In the rows, zero is written as 128.
A single turn carries every row of the set below to another of its rows. Some are shown first; where does it send the rows asked next?
Bas: 124 91 93 176 112 134 154 149 129 150 110 165 139 113 151 153
biv: 145 145 104 150 134 149 142 170 116 141 134 156 139 161 173 128
derab: 117 132 113 126 95 118 129 127 130 156 125 145 152 110 159 178
Boniz: 153 136 113 118 133 136 156 106 148 136 119 171 126 123 168 154
par: 116 127 112 146 143 123 139 122 154 120 115 127 150 149 87 119
tis: 110 127 114 134 162 128 126 150 138 142 114 119 130 148 94 177
Rolat: 164 133 109 177 123 98 157 161 144 153 138 137 109 133 120 166
Dogof: 97 110 112 164 124 119 115 173 136 137 99 154 148 120 146 162
solan: 152 113 101 132 150 152 153 178 133 160 128 132 134 132 132 108
Funo: 145 104 81 147 103 112 152 145 118 142 128 134 152 149 140 112
suzun: 138 134 140 125 157 124 116 147 164 108 119 135 117 151 131 118
teb: 119 109 118 141 149 133 120 181 134 140 101 137 120 127 154 186
depa: 144 125 115 153 159 183 127 149 125 122 126 132 143 129 109 134
zas: 119 140 99 169 155 144 120 160 138 130 104 151 114 147 106 175
masun: 150 131 126 137 118 108 149 109 155 127 110 121 145 151 172 146
gug: 160 150 105 144 93 143 138 112 139 144 134 161 127 113 160 144
kizig: 124 125 137 156 105 135 129 82 134 138 123 138 132 140 149 138
famet: 148 120 147 151 122 96 133 174 141 111 127 109 127 128 126 147
kuger: 113 151 120 141 126 120 155 150 167 170 117 148 141 118 173 149
vibel: 137 141 141 140 118 114 148 147 111 124 150 115 160 152 152 138
doke: 152 119 114 130 136 141 136 116 166 109 105 137 138 122 134 103
Buf: 124 118 126 144 96 121 169 119 149 145 135 143 148 92 131 152
Bepur: 142 138 148 178 147 114 148 169 145 152 144 145 149 122 150 134
pupoz: 145 144 107 155 130 141 157 107 157 120 122 167 136 139 129 108
kaba: 132 110 137 136 139 158 137 97 133 134 122 162 122 153 113 140
meso: 100 109 98 129 111 147 118 158 159 129 130 123 106 132 114 169
buk: 113 132 95 143 111 101 132 171 139 160 125 166 113 113 119 162
ged: 144 126 90 155 105 135 167 173 139 139 126 92 131 138 125 142
bek: 182 114 126 140 149 129 116 104 137 136 125 135 135 140 120 137
dof: 129 133 106 138 133 143 82 153 133 141 120 105 131 158 124 135
Dav: 140 115 114 141 94 131 113 157 133 140 115 138 132 102 177 162
puval: 109 126 99 155 122 131 118 148 165 151 129 149 88 123 155 174
leni: 137 145 103 143 130 148 114 123 150 122 116 108 129 135 85 141
dak: 158 157 135 140 128 124 105 166 120 158 154 135 125 135 135 155
Fanog: 112 123 90 153 112 143 138 175 115 102 119 134 126 134 107 156
Voned: 152 124 95 144 134 125 173 130 137 179 140 128 137 122 103 145
Mugi: 139 152 145 122 136 124 167 116 163 120 138 147 116 127 128 153
zav: 167 123 112 116 140 114 142 145 102 146 145 148 122 159 129 136
zuriv: 142 128 130 159 161 134 189 163 155 130 121 123 127 127 129 153
Sil: 131 123 78 166 129 156 118 152 113 159 115 141 121 155 141 172
Bur: 110 124 124 173 115 129 122 121 160 147 118 146 118 121 181 138
sif: 108 93 122 127 138 169 131 146 152 119 119 144 127 141 105 136

gug turns into -> Dav
depa turns into -> bek
Now find these:
Bepur turns into -> Rolat
leni turns into -> doke
dof turns into -> suzun
famet turns into -> zuriv
meso turns into -> sif

A single turn carries every row of the set below to another of its rows. Some are shown first; where does it send the rows asked next?
Diris: 141 128 92 150 76 154 102 139 134 124 136 120 130 138 170 82 87 113 143
 146 167 159 116
lugap: 100 153 110 144 101 123 130 151 118 88 136 98 113 141 154 86 117 156 89
 164 174 172 143
Tidi: 130 152 82 164 108 117 119 117 124 138 132 111 124 125 160 89 103 113 96
 139 166 144 73
zupuz: 149 140 102 149 101 107 161 117 160 157 128 86 120 170 141 123 87 169 97
 168 170 147 118
Noz: 117 143 143 159 107 163 106 101 145 113 89 86 111 153 158 99 99 165 118
 143 185 177 116
Zevad: 112 110 134 161 104 168 164 134 145 122 148 96 118 137 178 111 107 137
 106 173 200 186 124
dapu: 159 181 120 175 83 162 132 136 122 117 144 119 93 149 136 115 87 127 113
 126 149 130 130
dufe: 92 172 138 163 113 154 154 121 154 152 154 98 108 159 147 117 115 192
 107 153 161 151 139
gerol: 138 130 95 168 76 167 138 116 106 125 164 100 83 129 155 118 102 191 127
 160 154 164 98
Rin: 145 129 134 153 125 132 148 138 109 108 152 119 119 133 173 132 89 129
 119 103 206 163 126
lev: 135 143 122 149 113 153 205 102 129 129 192 102 114 145 154 107 94 155
 105 139 162 161 127
fami: 103 153 111 144 99 163 158 137 166 110 157 101 97 141 148 102 122 141
 129 124 148 159 161
piru: 117 151 119 171 121 160 113 100 143 126 153 132 119 152 171 83 92 123 87
 164 204 183 109
ninur: 119 167 118 174 114 130 158 105 137 135 171 82 145 156 157 88 73 189 120
 121 161 169 77
seke: 153 146 130 140 112 134 141 144 139 128 83 76 126 157 169 99 88 169 112
 125 164 166 92
lapu: 119 124 101 122 106 130 130 115 131 144 159 109 108 163 167 88 79 127
 134 104 174 183 73
Dipeg: 156 149 138 144 103 142 152 127 164 144 159 88 108 154 121 115 56 184
 129 125 153 163 132
tatag: 129 141 108 139 103 126 150 128 146 100 156 91 106 148 157 100 63 170 95
 76 176 156 92
muleg: 167 120 125 122 104 128 108 129 107 136 159 91 106 145 182 116 70 139
 107 115 166 163 124
Nitaz: 121 138 50 145 99 142 166 156 152 132 151 108 105 145 153 123 104 152
 106 127 149 157 108
biber: 119 167 106 141 117 149 149 134 142 179 149 89 76 148 165 72 101 139 149
 128 173 157 116
sopam: 120 147 114 182 115 142 166 137 144 145 118 124 109 162 142 103 81 146
 144 177 195 142 101
kon: 111 134 94 182 108 173 98 145 126 120 131 107 121 155 146 101 94 140 117
 124 198 152 75
lema: 111 145 146 146 91 193 141 94 150 132 162 100 117 118 149 119 94 158 130
 127 195 168 121
laf: 131 137 115 158 109 156 74 116 122 124 135 103 110 147 158 106 94 163
 112 144 122 170 98
Zivon: 94 147 105 166 128 115 150 132 121 111 165 103 118 139 182 73 102 149 94
 134 182 200 100
meku: 160 170 92 197 120 136 129 97 171 121 164 97 106 160 152 111 82 150 110
 139 195 159 127
zefu: 130 147 112 130 117 138 118 120 133 162 183 69 128 141 150 99 86 150 104
 164 148 154 150
gepeb: 144 152 144 188 114 162 172 144 103 132 162 124 101 142 145 106 71 177
 114 120 174 149 102
fem: 130 162 140 166 113 116 112 121 104 151 116 93 121 151 152 97 94 158 113
 142 138 153 152

dufe turns into -> lev
piru turns into -> lapu
Now find these:
dapu turns into -> sopam
meku turns into -> biber
Tidi turns into -> Diris
fami turns into -> gepeb
muleg turns into -> Noz
Zevad turns into -> tatag
lugap turns into -> Rin
lema turns into -> ninur

A single turn carries every row of the set below to another of its rows. Some are shown first; where does it send the rows asked next?
Bina: 146 163 134 110 149 111 139 51 147 139 119 129 154 110 109 107 118
sul: 156 160 138 84 147 128 148 162 110 117 108 140 129 119 106 117 134
siv: 130 165 121 99 153 116 133 117 169 156 109 121 179 88 160 101 146
Ferog: 165 157 142 95 135 96 170 113 106 171 120 122 157 129 146 129 125
Tagul: 138 143 144 97 131 86 157 153 139 111 134 131 153 112 92 105 118
molo: 128 146 136 53 141 110 153 86 139 145 134 131 109 119 130 118 156
pesu: 102 180 137 135 155 87 144 104 155 160 112 130 165 83 91 93 138
pomet: 133 177 153 84 158 103 142 119 105 170 98 146 159 104 108 82 195
Tik: 158 167 150 87 134 98 168 117 123 188 123 116 157 124 138 129 115
tige: 145 199 160 93 149 100 151 150 111 175 119 139 158 96 92 109 176
mamup: 122 171 163 94 147 105 151 119 93 156 108 136 147 113 115 100 200
Votil: 119 160 119 103 149 117 131 55 127 143 123 124 143 119 125 106 164
sagek: 104 162 133 150 150 84 153 100 124 129 116 130 157 96 107 103 155
Nunu: 109 182 177 86 142 112 152 122 112 174 115 125 142 111 106 108 189
papeb: 147 143 136 95 136 82 152 153 139 112 128 139 158 109 91 94 120
denom: 141 162 138 112 146 113 141 52 145 136 121 125 150 112 110 111 118
fidu: 115 166 135 101 142 120 140 119 171 156 120 109 168 94 160 118 144
dut: 144 141 121 52 151 103 147 84 131 140 124 144 118 115 133 103 162
rif: 145 150 139 90 138 84 150 155 150 123 127 138 160 105 85 93 113
zakat: 126 167 112 95 157 116 124 55 139 155 115 132 152 110 118 92 160
gol: 143 169 152 79 143 133 149 165 125 131 115 130 126 119 99 125 124
Temeb: 144 190 159 101 145 100 156 147 95 159 121 138 153 103 101 116 182
komap: 106 156 117 81 156 108 165 159 135 128 101 128 128 108 84 118 135
nemud: 138 196 165 98 143 102 155 149 105 169 124 133 151 101 95 119 177
Lavi: 115 175 124 91 153 121 126 58 153 167 122 123 147 109 112 101 150
dufer: 146 152 120 43 155 104 141 87 151 158 120 146 125 107 123 94 153
runu: 177 158 131 90 143 92 162 113 110 177 111 133 167 122 143 112 125
varor: 118 155 106 80 163 104 161 159 134 128 94 139 136 104 84 106 138
vusi: 107 169 130 98 144 123 132 57 141 155 129 115 139 116 119 113 155
Runi: 134 153 117 107 150 112 138 116 150 137 109 124 176 95 169 105 157
Vobop: 142 164 138 109 147 112 141 52 148 140 121 126 152 110 108 109 116
rivap: 113 151 111 83 158 106 165 157 127 122 98 134 130 109 88 114 140
Tevus: 131 157 136 43 146 110 147 89 159 165 131 132 116 111 120 109 147
kepe: 144 161 135 112 147 111 140 52 142 134 120 128 151 111 111 109 120
tusu: 151 193 153 97 151 97 151 148 99 166 116 146 160 98 97 105 181
lur: 119 154 131 110 141 118 145 116 151 136 119 111 165 100 170 122 154
Zuzel: 90 173 148 143 144 90 152 103 144 147 122 119 153 92 99 110 144
levo: 165 166 131 76 156 126 139 163 122 130 100 149 140 112 99 102 130
vilo: 152 176 143 71 151 131 139 166 138 144 107 138 136 109 92 109 119
nofin: 169 169 139 83 143 95 160 116 127 193 114 127 167 118 135 114 115
dimav: 120 189 167 78 152 108 143 122 124 187 104 135 154 101 99 90 184
Vetaz: 111 160 113 76 161 108 162 160 141 135 96 133 134 103 81 111 132
Teze: 115 168 124 142 160 81 143 101 136 143 106 141 170 86 100 85 151
tek: 137 150 147 91 132 88 154 156 151 123 133 130 154 107 86 103 112

dimav turns into -> pomet
Bina turns into -> kepe
zakat turns into -> Votil
Now find these:
komap turns into -> Vetaz
fidu turns into -> siv
levo turns into -> sul
tusu turns into -> Temeb
sagek turns into -> Zuzel
molo turns into -> Tevus
Tik turns into -> nofin
tek turns into -> rif

A single turn carries every row of the set below to another of its rows. Some are shown first; where does it send the rows asked next?
navu: 121 119 120 126 141 101 163 145 120 110 136 100 118 103 84 87 115 136
 118 123 147 109 132 99 130
bega: 143 161 156 96 139 125 161 128 114 150 138 145 153 142 114 125 125 116
 98 138 129 139 120 113 117
mepe: 104 109 95 132 130 127 116 119 131 113 121 141 131 104 132 107 100 126
 169 129 131 138 118 158 100
muze: 136 164 164 101 138 126 143 135 107 131 133 125 152 134 108 131 138 135
 84 157 124 131 121 121 113
nuza: 146 125 106 118 134 110 134 161 99 98 148 123 127 112 106 92 106 100 104
 117 135 102 126 104 139
Roba: 123 152 179 106 140 124 151 133 102 161 133 141 140 121 114 127 139 124
 114 124 122 126 128 96 134
gaki: 135 128 100 115 162 169 120 122 119 126 118 135 125 163 137 130 135 148
 148 112 101 135 119 119 90
Nuva: 145 119 122 130 134 115 137 156 122 105 149 130 117 113 97 93 96 100 94
 104 132 130 140 97 134
Bire: 136 113 103 183 129 147 121 158 120 156 123 105 91 126 131 98 126 131
 122 137 127 114 139 147 137
Dopan: 125 130 105 112 167 174 124 117 116 122 111 128 127 155 149 124 147 142
 129 126 97 148 132 133 110
Gika: 124 150 174 96 138 138 154 132 114 153 141 153 124 130 127 115 136 126
 106 130 127 134 126 88 132
lov: 165 116 104 138 114 155 100 161 120 114 110 121 96 131 111 131 150 130
 123 110 119 125 159 143 137
sula: 130 115 128 142 141 111 144 155 107 106 141 125 131 100 99 94 104 94 102
 107 123 119 138 107 137
Zad: 137 148 93 122 119 129 128 121 116 173 119 135 113 130 140 123 130 129
 172 145 163 105 114 135 132
vam: 124 152 168 107 147 130 162 124 110 137 136 139 151 135 122 125 131 108
 93 149 121 138 115 118 123
rubab: 119 158 172 99 137 119 128 138 112 163 155 139 133 117 125 122 122 144
 109 136 129 123 118 93 131
zaruk: 138 144 114 146 165 137 119 118 130 176 124 93 131 156 118 142 124 147
 130 123 100 146 127 132 108
larib: 120 122 111 133 120 128 83 113 155 114 133 115 124 119 96 139 88 130 151
 126 142 150 128 140 104
fup: 139 125 99 180 131 134 116 158 133 162 133 120 80 120 139 111 123 145
 122 142 132 116 125 139 122
bopo: 123 131 138 121 121 137 101 106 135 114 117 117 86 127 129 165 162 114
 145 150 138 133 113 133 145
gezo: 135 118 129 124 127 111 163 152 127 105 131 121 131 102 73 101 114 115
 112 109 148 119 147 111 133
rem: 120 130 125 154 166 140 112 111 121 155 119 93 120 157 118 139 126 140
 142 126 96 144 113 119 93
bev: 141 139 112 108 109 135 131 118 126 175 123 141 106 137 149 118 134 126
 164 146 153 125 117 145 143
Befan: 146 113 111 180 119 150 116 163 130 152 128 119 80 136 122 109 126 145
 127 135 130 115 129 140 110
gupum: 127 114 124 110 141 117 155 147 134 84 140 111 116 107 83 107 123 136
 111 115 145 110 133 99 135
Ter: 122 135 107 136 132 127 85 113 166 119 133 105 115 117 98 153 99 140 131
 136 149 150 133 135 111
Lef: 107 122 81 128 142 123 127 122 122 114 110 141 132 93 140 109 121 136
 161 135 132 133 127 161 105
gozit: 135 158 152 101 143 122 164 142 112 142 143 140 147 133 128 116 133 140
 90 158 123 126 109 128 110
bog: 129 126 145 121 104 148 108 109 130 123 122 128 93 142 130 155 154 107
 154 153 141 125 104 141 137
gef: 142 137 117 127 102 133 126 118 112 170 118 134 113 143 131 128 133 116
 176 149 156 109 105 143 128
Padin: 117 153 171 87 137 122 132 135 98 138 139 148 134 108 133 119 141 140
 113 133 118 129 122 101 130
bozug: 112 110 80 121 138 129 124 123 130 118 116 126 146 100 123 113 107 127
 168 116 133 131 136 163 121
Fofev: 139 135 83 108 167 165 121 126 120 111 117 141 120 151 149 138 146 143
 136 120 109 129 122 126 103
kida: 114 115 105 131 130 128 99 104 166 116 134 100 110 118 107 126 93 131
 137 132 142 163 137 140 126
tif: 121 111 133 134 133 120 169 148 134 101 139 122 117 103 89 89 110 117
 102 123 151 123 140 109 135
bevol: 142 121 125 133 135 97 130 154 114 98 154 106 110 112 103 102 106 100 93
 123 126 117 118 103 142
dupep: 150 114 116 157 112 158 101 161 106 112 100 124 102 127 108 128 155 135
 136 120 118 114 149 144 112
zafu: 151 131 108 141 119 153 87 154 104 104 100 128 105 116 114 142 158 133
 128 122 123 118 156 137 123
Mog: 120 134 150 121 113 145 101 107 127 138 118 114 110 128 126 161 155 108
 148 149 138 129 124 147 159
Zitim: 128 146 110 162 167 123 109 112 119 163 118 83 116 146 118 143 127 137
 131 136 109 140 117 119 103

Ter turns into -> Zad
mepe turns into -> bog
rubab turns into -> nuza
Now find these:
bozug turns into -> Mog
sula turns into -> vam

A single turn carries every row of the set below to another of its rows. Some are shown first; where does it send the rows asked next?
zulo: 143 142 117 121 129 127 127 139 108 124 137 118 99 115 130 113 113 80
 143 95 141 150 135 117
pipu: 115 157 132 118 116 117 98 69 134 102 124 140 134 95 100 101 132 129 161
 110 89 138 143 97
besuv: 106 100 114 127 140 170 154 117 153 105 130 140 86 100 124 98 158 107
 161 130 125 136 100 132
boke: 133 146 109 119 140 144 143 142 104 104 140 160 150 86 121 92 132 136
 137 101 103 110 114 125
nava: 88 141 89 131 106 117 138 100 120 79 93 149 130 121 110 118 141 130 113
 136 85 169 128 130
mos: 167 118 117 123 122 136 156 103 124 90 142 101 120 104 115 52 172 129
 158 136 100 155 136 118
diso: 133 112 101 123 111 116 118 134 145 110 86 128 95 134 89 91 133 152 116
 130 117 168 168 123
Razog: 108 137 110 125 110 125 125 85 134 89 105 167 102 100 115 124 132 156
 168 136 82 141 163 125
zut: 132 143 157 140 128 130 107 94 128 122 125 170 104 129 108 116 119 106
 120 160 117 148 139 144
nenok: 143 129 113 88 131 96 153 114 107 112 129 172 111 142 111 86 162 126 134
 101 129 151 119 130
vulat: 133 131 95 120 116 161 127 154 100 106 122 137 139 84 133 107 126 141
 140 115 89 116 129 118
dosi: 141 114 157 131 148 131 99 91 115 108 133 140 108 124 106 124 125 119
 129 161 97 155 131 146
rike: 138 119 112 131 124 172 140 84 155 87 105 98 104 102 107 104 124 121 148
 145 97 144 138 82
vil: 137 175 127 130 114 138 158 84 166 98 113 148 98 122 95 78 125 116 145
 138 117 119 137 98
Mavu: 115 100 137 105 144 132 154 87 151 92 97 133 124 122 93 99 151 138 120
 112 156 148 123 129
suti: 115 138 106 125 101 132 126 121 135 98 100 123 154 106 110 114 144 162
 90 131 136 166 129 115
zomi: 141 112 124 146 116 190 126 130 138 106 151 122 94 127 99 76 154 119 150
 133 101 160 141 145
dovev: 147 150 112 140 166 140 150 96 147 85 130 133 92 135 96 106 124 152 152
 123 76 148 135 113
gedil: 132 148 131 114 102 109 136 124 140 90 105 135 151 122 112 114 144 173
 104 127 144 146 127 128
Mupa: 122 120 80 123 131 136 167 114 106 116 139 140 93 102 134 120 127 92 141
 127 139 143 128 147
popep: 161 154 143 133 117 165 154 127 134 101 113 124 103 153 144 101 153 144
 165 100 117 149 140 123
lunu: 131 126 109 126 127 130 114 155 141 110 133 127 65 115 103 73 149 121
 166 131 86 141 124 130
gaz: 138 131 129 116 110 76 129 97 130 76 129 126 159 117 107 90 139 118 127
 128 95 157 126 110
zutel: 109 166 90 144 112 179 159 98 123 114 112 137 105 116 113 68 169 118 133
 120 111 162 129 122
Zeru: 130 131 111 94 125 109 137 130 91 98 128 109 80 102 109 98 136 98 154
 125 120 128 125 147
dukin: 133 96 76 99 129 138 129 109 95 122 123 126 120 135 125 118 154 130 129
 104 103 175 119 117
dodag: 136 113 110 86 77 132 133 122 117 123 93 142 111 127 130 95 152 104 130
 118 144 152 136 99
bime: 139 143 113 137 116 145 125 120 162 144 157 128 110 131 131 90 135 99
 164 110 118 125 106 115
lem: 146 139 128 142 113 173 137 115 141 116 165 135 102 145 99 74 155 122
 156 127 105 136 129 160
Vetu: 131 127 145 134 105 192 136 113 144 106 144 128 101 126 99 69 160 104
 152 129 126 139 126 144
seneb: 127 116 136 136 134 134 131 79 152 91 124 167 131 87 127 122 126 132 161
 115 115 160 160 93
sol: 136 129 119 115 113 150 146 156 114 96 117 161 138 71 130 88 131 128 139
 121 120 108 133 113
fug: 137 133 89 122 113 116 128 77 149 140 128 112 146 153 102 105 131 145
 121 112 121 136 129 130
vuzo: 125 115 140 134 116 144 105 76 123 120 123 141 113 108 109 116 126 100
 121 179 111 147 134 137
Bugo: 129 123 141 130 104 120 147 114 146 76 97 147 145 137 146 140 125 126
 130 117 122 164 137 109
gize: 136 128 104 123 122 107 136 117 132 90 125 125 157 110 106 109 148 177
 100 134 123 163 127 131

nava turns into -> besuv
Zeru turns into -> Razog
Now find these:
rike turns into -> dodag
Mavu turns into -> popep
sol turns into -> zut
gedil turns into -> lem

